A single turn carries every row of the set below to another of its rows. Some are shown first; where does it send the rows asked next?
dor: [+1.19, -1.07, +3.19, -2.39, -0.30, +2.20, -1.90, -0.82, +1.44, -0.13, +1.57, -0.97, +1.00]
zasin: [+0.49, +0.54, +0.86, -3.11, +0.46, +0.24, -0.45, -1.15, +2.37, +0.49, -0.53, -2.27, -0.07]
ret: [-0.70, +2.00, +0.75, -1.27, -2.18, +1.15, +0.64, -1.66, +1.72, -0.47, -0.08, -0.31, +2.40]
buv: [+0.80, -0.18, +2.35, -3.64, -0.64, +0.31, -1.01, +0.03, -0.58, -1.72, -1.57, -0.91, +1.47]
safas: [-0.92, +0.53, -0.01, -2.00, -1.39, +1.47, -1.37, +0.47, +0.86, +1.35, +0.82, +0.26, +0.70]
mezu: [+0.14, +1.80, +1.46, -2.90, -0.87, +2.18, +0.41, -0.07, +1.99, -0.52, +0.96, +0.54, -1.48]
muk: [+0.91, +1.50, +3.57, -1.37, +0.41, +2.75, +1.37, -0.83, +1.67, -0.77, +0.85, -1.17, +1.71]
Vemuz: [+0.80, +0.09, +3.15, -1.71, -2.44, +2.89, +0.39, +0.59, +0.84, +1.19, +0.51, +0.86, +0.67]
bar: [+0.92, +1.99, +2.95, -2.70, -1.45, +0.11, -0.58, -0.15, -1.76, -1.40, -0.41, -1.16, +0.98]
tifur: [+0.57, +2.69, +1.08, -3.30, -0.55, -0.17, -1.83, +0.07, +2.93, +0.25, -0.41, -0.64, +0.88]
Pamog: [-0.01, +2.25, +2.67, -2.58, -0.56, +1.54, -1.35, +0.15, -0.13, -2.28, -1.39, -1.15, +1.97]
tevi: [+0.67, +1.07, +2.00, -2.64, -2.32, +0.48, +0.22, -0.39, +0.23, +1.73, +1.42, -1.90, +2.92]
donil: [+1.21, +0.19, +2.00, -2.30, -1.29, +0.02, -0.22, +0.32, +0.65, +0.57, +1.11, +0.82, +3.73]
nit: [+0.55, +2.24, +2.58, -3.50, +0.09, +0.45, +1.20, +1.02, +0.52, +1.82, +0.03, -0.98, -0.18]
fut: [+2.27, +1.90, +3.94, -0.73, +0.18, +0.90, +0.16, -0.66, +1.25, -0.50, +0.39, +0.41, +0.07]

Vemuz moves to mezu
buv moves to bar
zasin moves to tevi
Now these:
nit moves to ret
donil moves to fut

A single turn carries every row of the set below to another of its rows. Some are shown first; where does it send the rows asked next?
biza: [-1.67, -2.08, +0.80, +1.75, -0.99, +0.48, -1.42, -1.22, -0.81, +0.54, +0.53, +0.56, -3.06, -2.68, -0.87, -0.03, -0.20, -0.72, +1.38, -0.64, +1.33, -0.16]
kamo: [+0.63, +0.08, -0.64, +1.84, -0.08, +1.42, -2.21, +2.51, -0.95, -0.19, +0.88, -0.14, -0.70, -0.88, +1.22, -0.97, +0.57, +1.07, -0.33, -0.89, +0.80, +0.09]
somef: [-1.82, -2.05, -1.01, -0.12, +1.17, -2.50, +0.15, +1.60, -1.31, +0.53, +0.10, -0.43, -1.19, -1.05, -1.11, -0.26, -0.48, +0.35, +0.63, -2.67, -0.19, -1.35]
Roge: [+1.22, +0.27, -1.82, +2.02, -0.38, +1.62, -2.12, +1.10, +0.75, -0.58, +0.63, +0.13, -0.83, -1.59, +0.78, -1.08, +0.72, -0.33, +0.60, -1.92, -0.87, +0.29]
Zetat: [-1.13, +0.05, +0.10, +1.30, -0.18, -2.08, +0.13, -1.51, -0.62, +0.41, -1.06, -0.77, -3.01, -1.63, -0.37, +0.80, -0.72, +0.26, +0.73, -1.50, +0.06, -2.24]
neni: [-1.47, +0.54, -1.61, +0.49, -1.33, -2.07, -1.30, -1.38, -0.13, -2.04, +0.75, +0.52, -1.78, +0.47, +0.09, +0.41, -0.72, -2.09, +0.43, -0.16, +2.03, +0.00]
tek: [+1.04, +0.43, -1.08, +2.26, -1.59, -2.15, -0.32, +1.14, +0.19, -0.17, +1.76, +0.47, -1.66, -0.65, -0.80, -0.25, +0.29, -0.19, -0.60, +0.50, +2.12, +0.70]
Potul: [-2.20, -3.09, -1.49, +0.90, +0.66, +0.37, -0.99, -0.07, -1.74, -1.01, +0.81, -0.25, -2.44, -1.08, +0.92, -0.16, -1.26, -1.83, +1.29, -1.76, +2.10, -0.86]
San: [-2.35, -1.28, -0.20, +1.51, +0.03, -0.06, -1.94, -0.94, -1.32, +1.33, +0.31, +0.24, -2.26, -2.98, -1.56, +0.28, -0.76, -0.30, +1.98, -0.47, -0.36, -0.26]
tegi: [-0.52, +0.62, +0.05, +1.72, -0.44, -1.27, +0.67, -0.28, -1.02, -0.04, -1.22, -0.28, -1.28, -2.09, -0.09, +2.04, -1.32, +0.42, +1.63, -1.52, -0.27, -2.35]
Lonu: [-2.04, -2.90, -1.56, -0.25, +1.72, -0.54, -0.79, +0.18, -1.26, -1.86, +0.71, +0.46, -1.48, -1.14, +0.36, -1.10, -0.75, -2.39, +0.59, -1.19, +1.05, -0.26]
tol: [-0.80, -0.62, -1.46, +1.99, -1.07, -1.93, -0.38, -0.86, -0.63, -2.21, +0.79, +1.05, -1.38, +0.41, -0.19, +0.85, -0.18, -2.59, -0.26, -0.76, +2.49, -1.50]
peka: [+1.67, +0.93, -2.64, +1.67, -0.46, -0.96, -0.87, +0.75, -0.02, -0.22, +0.78, +0.70, -1.47, -1.75, -0.01, -0.08, +1.35, -1.57, -0.30, +0.44, +1.20, -0.39]
kon: [-1.34, -1.59, -0.82, +0.35, +0.21, -3.01, +0.96, +1.17, -0.26, +0.87, -0.07, -1.13, -0.91, -0.25, +0.23, +0.05, -1.14, +0.77, -0.31, -2.14, +0.22, -1.11]
Kagav: [-0.51, +1.67, +0.06, +1.36, +2.68, +0.93, -1.79, +1.49, -0.90, -0.23, -0.43, +0.07, -0.32, -0.81, -1.66, -0.22, -0.01, -0.68, +0.30, +0.12, +0.95, -1.22]
buk: [+0.04, -0.50, -0.54, +0.86, -1.21, -0.77, -0.44, +1.43, +1.22, -0.64, +0.85, -0.34, +0.91, -0.32, +0.78, +0.59, -2.64, +0.93, +1.48, -1.97, -1.04, -0.23]
Bune: [-0.93, +0.88, -0.22, +4.22, +1.38, +1.04, +0.15, -0.01, +0.80, -1.29, +0.29, -0.57, -0.92, -1.12, -0.75, -0.11, -2.35, -0.84, +0.91, -1.79, -0.16, -1.12]
Denug: [-1.96, +0.05, -1.24, +0.64, -1.66, -0.90, -1.12, -0.94, -0.88, -2.88, +1.37, +0.52, -1.94, +0.81, +0.02, -0.60, -0.66, -1.32, -0.01, -0.75, +2.03, -0.06]
peb: [-1.02, -0.71, -1.30, +2.46, -0.31, +0.14, -1.22, +0.44, +0.65, -0.64, +0.77, -0.21, +0.49, +1.35, +0.55, -0.30, -2.25, +1.01, +0.20, -2.53, -0.76, +0.25]
mupuf: [-1.02, -2.11, -0.76, +0.50, +1.40, -2.72, +0.49, +1.19, -0.23, +0.97, -0.36, -1.20, -0.97, -1.48, +0.16, -0.89, -0.74, +0.50, +0.74, -2.10, +0.56, -1.37]
Guv: [+0.42, +0.81, -2.16, +1.87, -1.24, -0.71, -1.64, +0.81, +0.31, +0.30, +0.33, +0.03, -1.21, -1.86, -0.84, -0.08, +1.43, -0.96, -0.61, +0.61, +2.23, -0.48]
gani: [-0.99, -2.59, -0.99, -0.21, +1.60, -2.53, -0.73, +1.63, -0.97, +0.80, +0.71, -0.39, -0.89, -0.80, -0.49, +0.02, -1.28, +0.75, +1.07, -1.04, -0.75, -1.08]
nesul: [-0.08, -0.77, -1.46, +1.88, -0.05, -0.73, -0.89, +0.00, +1.41, -0.23, +0.53, +0.03, +1.10, +1.16, -0.16, -0.12, -1.96, +1.26, +1.23, -2.09, -0.81, -0.46]
Sogel: [+1.04, +0.33, -0.75, +2.05, -0.58, -1.46, -0.85, +1.22, +0.92, +0.37, +1.70, +0.27, -2.31, -1.54, -0.38, -0.15, +1.25, -0.93, -0.34, +0.79, +1.71, +0.58]
Kud: [-2.55, +0.07, +2.55, +1.03, -0.57, -0.72, -1.27, -0.35, -0.50, -1.61, +0.78, +1.36, -1.19, -1.13, -0.51, -0.40, -0.47, -2.11, +1.62, -1.67, +0.58, +0.04]
Maka: [-1.57, -0.74, -0.12, +2.12, -0.16, -0.37, -1.32, -0.27, -0.45, +0.94, +1.24, +0.12, -1.56, -3.80, -0.64, -0.34, +0.36, -0.74, +2.99, -0.92, +0.49, +0.81]
fidub: [-2.55, -2.74, -0.68, +1.07, +1.53, -0.90, -1.13, -0.17, -1.52, -1.66, +1.51, -0.17, -1.69, -0.92, +0.53, -1.50, -1.11, -2.01, -0.06, -1.35, +0.91, -1.36]
Dume: [-0.86, +0.24, -1.13, +3.15, +1.37, +0.54, -0.17, -1.04, -0.03, -0.17, +0.19, -0.68, -1.49, +0.05, +0.01, +0.59, -3.33, -0.44, +0.92, -1.80, -0.24, -1.86]
Fodo: [-2.40, -2.58, -1.18, +0.77, +0.21, -0.11, -0.85, +0.00, -2.03, -1.51, +1.68, -0.35, -1.82, -1.85, -0.20, -0.81, -1.80, -2.27, +0.04, -1.74, +1.82, -0.54]
fos: [+0.09, +0.54, +0.76, +1.96, +0.81, -1.03, -0.46, +1.59, +0.71, +1.06, +0.92, +1.50, +0.24, -0.22, -1.48, -0.28, -1.42, -0.74, +1.05, +0.67, +2.03, +0.70]
mono: [-0.70, -0.82, -1.38, +1.53, -0.84, -0.44, -0.26, +0.30, +0.56, +0.21, +0.97, -0.06, +1.63, -0.30, -0.14, +0.22, -2.48, +1.02, +0.57, -2.36, -1.27, -0.60]
funos: [-0.83, +0.89, -1.15, +1.40, -0.41, -1.70, +0.25, -1.56, -0.42, -0.76, -0.98, -0.38, -0.90, -2.24, -0.75, +1.52, +0.48, +0.53, +2.41, -0.92, +0.50, -1.40]
monok: [-0.50, -0.41, -0.90, +3.31, +1.25, +1.42, +0.29, -1.67, +0.35, -1.85, +0.52, -1.02, -0.56, -1.44, -0.51, +1.03, -1.45, -1.15, +1.11, -1.48, +0.89, -1.61]
Zufan: [-0.45, -3.22, -1.26, -0.72, +1.09, -2.21, -0.10, +1.02, -0.32, +0.67, -0.18, -0.15, -0.28, -1.50, -0.31, +0.03, -1.12, -0.20, +0.98, -1.78, -0.40, -0.24]
zar: [-0.24, +1.31, +0.39, +1.75, +2.95, +1.07, -0.89, +2.22, -0.81, +0.13, -0.08, -0.13, -0.68, -0.42, +0.58, -0.59, -1.16, -0.29, +0.80, -0.86, +1.01, -1.42]
Nule: [-0.42, -0.25, -2.18, +1.28, -0.23, -1.71, +0.04, -0.65, -0.25, -2.60, +1.10, +1.31, -1.26, -0.14, +0.23, -0.01, -0.54, -3.21, +0.07, -0.24, +1.80, -0.36]
Taz: [+0.23, -0.06, +1.15, +1.65, -0.14, -0.87, -0.42, +0.85, -0.47, +0.43, +1.22, +1.64, +0.32, -0.79, -1.89, +1.32, -1.69, -2.10, +0.87, +0.48, +2.07, -0.42]
Tud: [-1.24, +0.44, +1.84, +0.51, -0.25, -0.42, -1.93, +0.27, -0.84, -0.99, +1.40, +1.07, +0.11, -0.79, +0.66, +0.48, -0.53, -2.02, +2.90, -2.06, +0.52, +0.44]
veko: [-0.92, +0.59, -1.43, +1.01, -1.14, -1.97, -0.95, -0.26, -1.25, -2.91, +0.84, +1.08, -1.70, +0.25, -0.84, +1.11, -0.26, -2.00, -0.20, -0.55, +2.04, -0.09]
mus: [-1.57, +0.36, +1.93, +0.54, -1.32, -0.16, -1.81, -0.46, -0.25, -1.41, +0.17, +2.07, -0.58, -0.20, -0.51, -0.22, -0.37, -0.92, +1.73, -0.48, +1.86, +0.63]
Mepem: [+0.93, +0.04, -0.10, +1.62, -0.12, +2.26, -2.19, +1.52, +0.16, -0.88, +1.28, +0.10, -0.25, -0.67, +1.72, -0.58, +0.45, +0.40, +0.52, -1.08, +0.44, -0.38]
nupul: [-0.20, +0.44, +0.47, +1.07, +3.70, +0.18, -0.88, +0.84, -0.35, -0.52, +0.24, -1.29, -0.72, -1.06, -0.97, +0.09, +0.52, -1.51, +0.09, -1.04, +0.82, -1.71]
rele: [-2.24, -3.17, -1.54, +0.49, +0.30, +0.31, -0.53, +0.60, -2.05, -0.07, +1.27, -0.62, -2.79, -1.19, +0.16, -0.44, -0.64, -0.80, +0.00, -1.13, +1.83, -0.76]
pif: [-0.23, +0.58, -0.94, +2.32, -0.82, +1.88, -2.00, +2.17, +1.27, -1.11, +0.77, -0.18, -1.15, -1.28, +0.45, -0.67, +0.54, +0.14, +0.95, -1.90, +0.01, +0.69]
ziza: [+0.29, +0.00, +0.36, +1.09, +1.47, -1.54, -1.21, +0.27, +0.13, +1.10, +1.69, +0.34, +1.02, -0.19, -1.70, +1.28, -1.67, -2.20, +1.07, -0.14, +0.85, -0.05]
goz: [+0.14, +0.56, -0.45, +2.39, -0.10, +1.78, -1.55, +2.19, -0.10, -1.25, +0.93, +0.45, -0.34, -0.90, +1.04, +0.00, +0.90, +0.71, +0.10, -1.98, -0.63, +0.02]
bezet: [+0.63, +0.91, -1.46, +2.45, -0.69, -0.85, -1.17, +1.20, +0.19, -0.03, +1.49, +0.14, -1.03, -2.38, -0.85, -0.12, +0.63, -0.66, -1.38, +0.97, +1.31, +0.72]
susu: [+0.57, -1.15, -0.96, +0.83, -0.93, -0.77, -0.60, +0.47, +1.37, -0.62, +0.06, +0.05, +0.68, -0.52, +0.57, -0.04, -1.55, +0.29, +1.14, -3.11, -1.64, +0.17]

kamo moves to peb
neni moves to Sogel
tegi moves to San
Now these:
Dume moves to Zetat
fidub moves to tol
veko moves to bezet
nupul moves to monok
susu moves to Zufan

